In the data rows, 128 means zero.
Here is a table of points, one per row:
103 112 175 114 109 112 118 122 63 130 89 151 164 109 131 155 134 129 109 124 113 117 131 136 179 114 93 112 127 127 135 73
138 159 160 110 98 147 122 127 132 116 195 112 143 62 217 119 164 112 123 128 135 138 142 133 108 104 158 137 150 141 129 78
113 134 132 139 161 115 104 101 91 77 175 137 115 84 195 126 137 106 176 98 153 143 141 117 149 138 196 124 154 138 81 150
141 111 149 135 180 84 133 167 46 91 151 122 120 136 81 120 73 97 89 119 117 179 145 132 109 128 100 111 169 128 181 122
96 126 108 142 142 114 163 167 157 136 105 132 147 117 135 89 144 131 150 167 119 131 147 160 119 110 161 141 209 100 148 126
85 82 111 149 119 143 142 89 89 92 96 104 147 78 141 172 132 100 122 114 142 110 100 126 168 123 107 130 118 115 140 113
85 110 125 74 169 142 117 132 168 122 101 119 106 138 123 141 105 131 137 127 141 128 141 124 150 114 118 123 108 91 121 181
146 145 71 143 119 75 166 118 172 152 133 140 130 120 151 142 85 126 85 81 102 157 172 158 151 119 109 84 118 137 102 153
107 115 135 159 90 164 88 101 114 56 113 88 121 143 145 141 127 71 147 174 126 93 174 125 178 140 133 117 100 137 125 171
104 142 114 136 119 143 165 97 121 94 121 193 99 67 140 137 143 137 156 155 108 105 134 142 141 127 158 113 197 196 177 108
112 149 125 109 125 115 116 90 103 139 126 173 82 162 102 125 167 119 151 113 110 182 107 102 100 82 96 139 130 120 150 125
132 122 77 89 104 119 137 133 72 189 156 110 114 95 71 146 118 117 154 158 226 148 150 165 121 140 113 132 154 142 90 150
106 114 82 123 113 171 110 128 109 125 120 119 136 122 110 145 94 89 138 109 124 169 138 122 91 133 124 161 132 124 155 113
186 181 104 147 95 150 161 105 179 160 89 140 89 132 139 119 83 106 91 82 85 123 118 168 123 147 118 115 75 122 169 146
52 123 147 137 125 116 169 111 165 135 95 130 153 121 127 139 161 113 87 101 156 146 88 102 146 145 135 168 137 102 138 113
120 146 116 129 106 156 123 135 137 115 97 101 156 135 159 108 105 134 125 126 186 152 125 119 162 114 73 128 126 111 168 114
116 141 125 146 125 149 128 131 123 143 90 88 141 118 137 146 85 89 72 174 154 137 142 109 79 95 153 140 104 117 121 72
67 121 177 79 175 164 138 156 108 143 163 113 131 111 51 136 135 135 83 120 126 76 137 173 127 134 114 114 106 135 139 161
151 131 203 153 158 182 141 66 109 191 164 90 136 82 81 131 103 135 170 150 106 117 140 83 153 124 130 73 153 106 81 114
150 105 133 96 124 138 116 163 117 134 113 96 110 124 121 147 123 142 120 153 81 173 169 103 108 119 173 96 132 99 137 163
117 132 102 46 130 126 151 216 108 155 163 116 125 124 200 130 126 139 156 131 110 97 90 153 96 125 124 129 126 129 136 153
139 133 111 122 94 92 162 81 148 132 183 155 141 138 142 89 111 104 83 105 85 86 238 128 98 148 50 98 107 105 82 176
157 130 117 148 177 68 140 136 100 106 132 68 155 109 141 152 158 115 131 146 131 123 151 119 137 177 152 148 135 167 177 155
171 214 143 138 157 126 132 72 136 91 114 131 109 165 119 243 84 191 136 164 142 77 136 128 76 179 134 172 148 225 114 106
163 148 108 93 94 129 119 105 157 107 68 97 106 135 117 76 153 135 116 159 150 147 137 159 115 128 117 147 159 92 135 94
126 141 114 87 174 182 124 133 136 134 80 91 86 116 142 124 198 65 95 108 138 78 113 175 92 129 131 108 85 147 138 145
158 178 80 77 84 150 123 93 98 165 193 137 114 77 54 133 144 115 107 142 102 128 149 132 178 119 155 168 90 120 142 90
117 143 121 131 148 137 167 150 145 94 225 122 131 149 39 136 117 126 89 100 119 139 58 95 139 89 132 169 105 144 73 112
125 194 151 139 173 122 135 99 78 68 125 125 109 80 160 111 169 247 132 129 187 146 118 143 68 70 88 82 84 88 95 143
113 122 156 107 115 162 94 122 113 103 117 109 172 134 159 126 78 125 127 117 121 140 143 105 131 101 99 166 155 148 144 103
96 128 137 114 117 130 128 121 134 142 157 127 137 141 198 147 110 121 178 194 83 194 131 86 124 119 100 147 33 105 141 142
140 90 129 147 73 65 169 145 142 171 95 166 121 102 154 167 137 135 106 112 90 98 138 108 119 91 105 83 132 152 105 173
161 114 140 130 189 101 206 115 144 160 114 107 120 115 160 123 123 102 192 128 143 124 96 120 156 138 130 181 141 80 136 103
142 181 149 151 128 89 153 100 130 91 114 128 126 134 111 176 151 182 115 157 148 64 124 104 117 207 112 157 143 37 123 114
111 104 123 67 144 162 177 102 153 82 120 176 113 131 94 124 126 136 99 142 130 171 140 144 145 141 143 104 168 113 136 155
141 23 65 163 127 123 120 58 115 157 214 105 95 211 171 57 131 230 53 106 109 42 157 122 129 48 171 189 154 83 178 114
155 140 199 143 175 123 148 154 100 169 96 161 90 160 133 108 99 100 134 168 127 109 162 134 164 97 133 179 127 139 172 143
114 158 88 154 103 143 142 145 70 82 129 132 123 143 89 70 133 96 162 102 132 126 93 115 138 138 116 187 116 133 141 135
136 117 182 148 109 90 78 102 187 131 138 128 144 123 93 90 90 146 178 116 190 107 82 165 138 128 145 93 80 151 167 171
147 106 89 113 104 134 158 160 107 128 110 134 127 155 134 202 94 148 154 123 144 147 100 139 147 93 128 111 88 97 101 116
100 184 130 123 129 59 141 123 150 96 100 100 141 116 117 176 185 224 141 141 99 132 153 145 108 177 124 174 132 210 159 160
108 145 121 68 139 140 113 155 119 120 100 154 152 116 128 92 70 154 135 134 104 136 130 119 212 144 169 147 83 125 96 109
93 133 149 146 112 131 109 151 143 159 118 67 145 131 95 132 163 158 165 111 112 135 148 131 173 64 91 123 132 153 126 112
129 100 91 89 152 151 132 114 125 94 123 106 124 156 91 147 128 137 151 97 94 153 108 127 119 119 163 152 135 121 103 147
101 141 79 166 122 101 97 169 118 136 167 80 89 76 82 129 111 114 126 123 109 162 143 95 110 158 110 128 122 84 163 124
145 124 159 144 127 107 116 190 91 110 101 143 58 118 167 103 131 96 139 102 136 98 114 131 144 135 145 172 113 112 87 110
120 65 117 108 119 142 95 128 108 176 187 132 131 219 177 166 157 157 96 123 181 132 133 155 158 199 102 110 121 150 127 94
101 127 133 128 158 111 121 85 137 118 106 194 85 142 139 141 148 109 125 104 147 171 148 94 136 107 151 153 139 121 154 118
125 95 155 118 103 89 94 109 152 183 117 184 187 88 114 123 69 137 139 145 166 103 108 129 45 149 189 128 102 123 149 170
90 49 76 176 164 162 113 90 97 171 68 97 87 121 138 40 112 196 111 151 116 103 100 87 106 199 127 73 110 210 106 113
115 116 178 179 51 104 97 141 174 133 198 151 152 126 80 118 124 124 166 152 183 130 70 189 88 136 200 79 99 127 210 123
134 108 131 158 124 132 119 167 167 122 140 132 57 127 82 144 136 100 136 128 153 120 150 60 121 107 134 126 130 122 104 124
158 91 145 109 98 142 166 143 130 149 111 104 140 115 121 142 157 130 116 138 135 156 105 99 117 150 127 126 102 88 123 86
219 72 162 92 115 52 50 89 166 129 103 163 182 91 105 78 87 148 155 61 156 116 90 136 88 145 155 132 90 151 160 145
125 148 148 97 153 104 73 120 142 117 121 101 147 168 121 122 159 79 128 72 116 144 134 129 86 162 112 114 182 88 99 97
139 60 120 171 95 101 221 110 153 106 155 170 163 161 140 58 111 121 129 109 92 125 203 192 65 171 55 138 72 190 33 97
140 117 148 114 75 171 152 175 112 59 116 132 156 180 102 122 147 142 139 144 119 105 133 72 98 125 116 132 156 117 139 165
95 119 204 137 103 182 101 120 106 204 114 117 78 119 114 148 139 126 177 71 63 126 114 147 98 149 108 159 144 133 117 140
123 126 138 109 195 113 141 123 162 118 147 86 140 142 114 120 141 97 139 132 74 154 102 122 133 75 120 62 129 144 132 70
105 138 124 105 132 91 132 154 136 146 115 120 125 148 90 81 145 110 191 157 126 93 137 137 152 124 111 104 184 98 89 81
185 117 73 167 168 104 17 112 163 96 157 194 161 114 126 145 159 83 83 249 43 93 0 172 135 111 38 150 176 109 71 183
183 136 67 170 221 186 74 198 177 147 118 221 196 127 100 146 214 134 151 102 152 104 194 73 130 131 132 98 85 136 157 77
174 135 131 206 161 202 91 169 165 175 127 155 193 105 121 118 174 155 76 154 114 220 108 197 164 127 111 210 178 124 67 199
174 128 123 173 98 173 130 130 128 118 97 149 92 149 133 156 84 134 174 110 139 153 125 189 164 102 108 54 135 105 148 118
78 178 105 137 130 131 114 147 128 174 217 136 102 187 194 132 103 124 99 138 130 120 112 138 130 159 146 90 122 150 116 99
149 160 96 198 108 124 172 109 113 149 94 138 223 147 143 131 97 110 138 41 111 71 122 153 105 101 169 88 121 104 118 195
70 172 125 116 107 134 92 172 133 135 85 138 134 130 147 112 64 142 116 149 129 109 139 114 131 103 132 127 133 94 108 95
128 153 107 125 106 133 129 114 103 171 152 125 127 203 166 84 147 145 91 114 133 138 76 57 178 206 126 65 166 175 144 158
155 112 153 101 118 158 134 172 179 65 180 117 98 21 190 136 111 162 121 86 146 115 131 105 155 157 106 137 168 158 154 110
107 146 126 116 148 90 93 114 134 93 98 118 132 179 119 162 157 137 139 120 100 112 148 154 108 131 168 140 156 136 110 109
155 119 169 143 91 108 134 163 101 91 86 124 103 145 123 120 161 127 68 151 107 168 119 131 173 136 208 94 81 117 94 108
136 119 157 130 158 154 174 102 112 119 143 130 137 141 173 127 178 78 150 164 168 143 139 132 110 114 168 144 128 123 151 156
145 141 135 99 95 108 129 140 143 159 101 95 120 140 124 122 125 79 106 149 197 141 119 62 136 56 99 136 143 200 106 161
There is one direction along which these points spread out most. For each point below, how far along it does it lie, from 0 to 99? 50 is the average, and the first point above lies past it. One standard deviation of the points above along it is 16.
114 158 88 154 103 143 142 145 70 82 129 132 123 143 89 70 133 96 162 102 132 126 93 115 138 138 116 187 116 133 141 135 --> 60
140 90 129 147 73 65 169 145 142 171 95 166 121 102 154 167 137 135 106 112 90 98 138 108 119 91 105 83 132 152 105 173 --> 25
155 140 199 143 175 123 148 154 100 169 96 161 90 160 133 108 99 100 134 168 127 109 162 134 164 97 133 179 127 139 172 143 --> 60
90 49 76 176 164 162 113 90 97 171 68 97 87 121 138 40 112 196 111 151 116 103 100 87 106 199 127 73 110 210 106 113 --> 27
145 141 135 99 95 108 129 140 143 159 101 95 120 140 124 122 125 79 106 149 197 141 119 62 136 56 99 136 143 200 106 161 --> 60
96 126 108 142 142 114 163 167 157 136 105 132 147 117 135 89 144 131 150 167 119 131 147 160 119 110 161 141 209 100 148 126 --> 57
129 100 91 89 152 151 132 114 125 94 123 106 124 156 91 147 128 137 151 97 94 153 108 127 119 119 163 152 135 121 103 147 --> 59
113 134 132 139 161 115 104 101 91 77 175 137 115 84 195 126 137 106 176 98 153 143 141 117 149 138 196 124 154 138 81 150 --> 59
139 60 120 171 95 101 221 110 153 106 155 170 163 161 140 58 111 121 129 109 92 125 203 192 65 171 55 138 72 190 33 97 --> 0
104 142 114 136 119 143 165 97 121 94 121 193 99 67 140 137 143 137 156 155 108 105 134 142 141 127 158 113 197 196 177 108 --> 56
101 127 133 128 158 111 121 85 137 118 106 194 85 142 139 141 148 109 125 104 147 171 148 94 136 107 151 153 139 121 154 118 --> 61
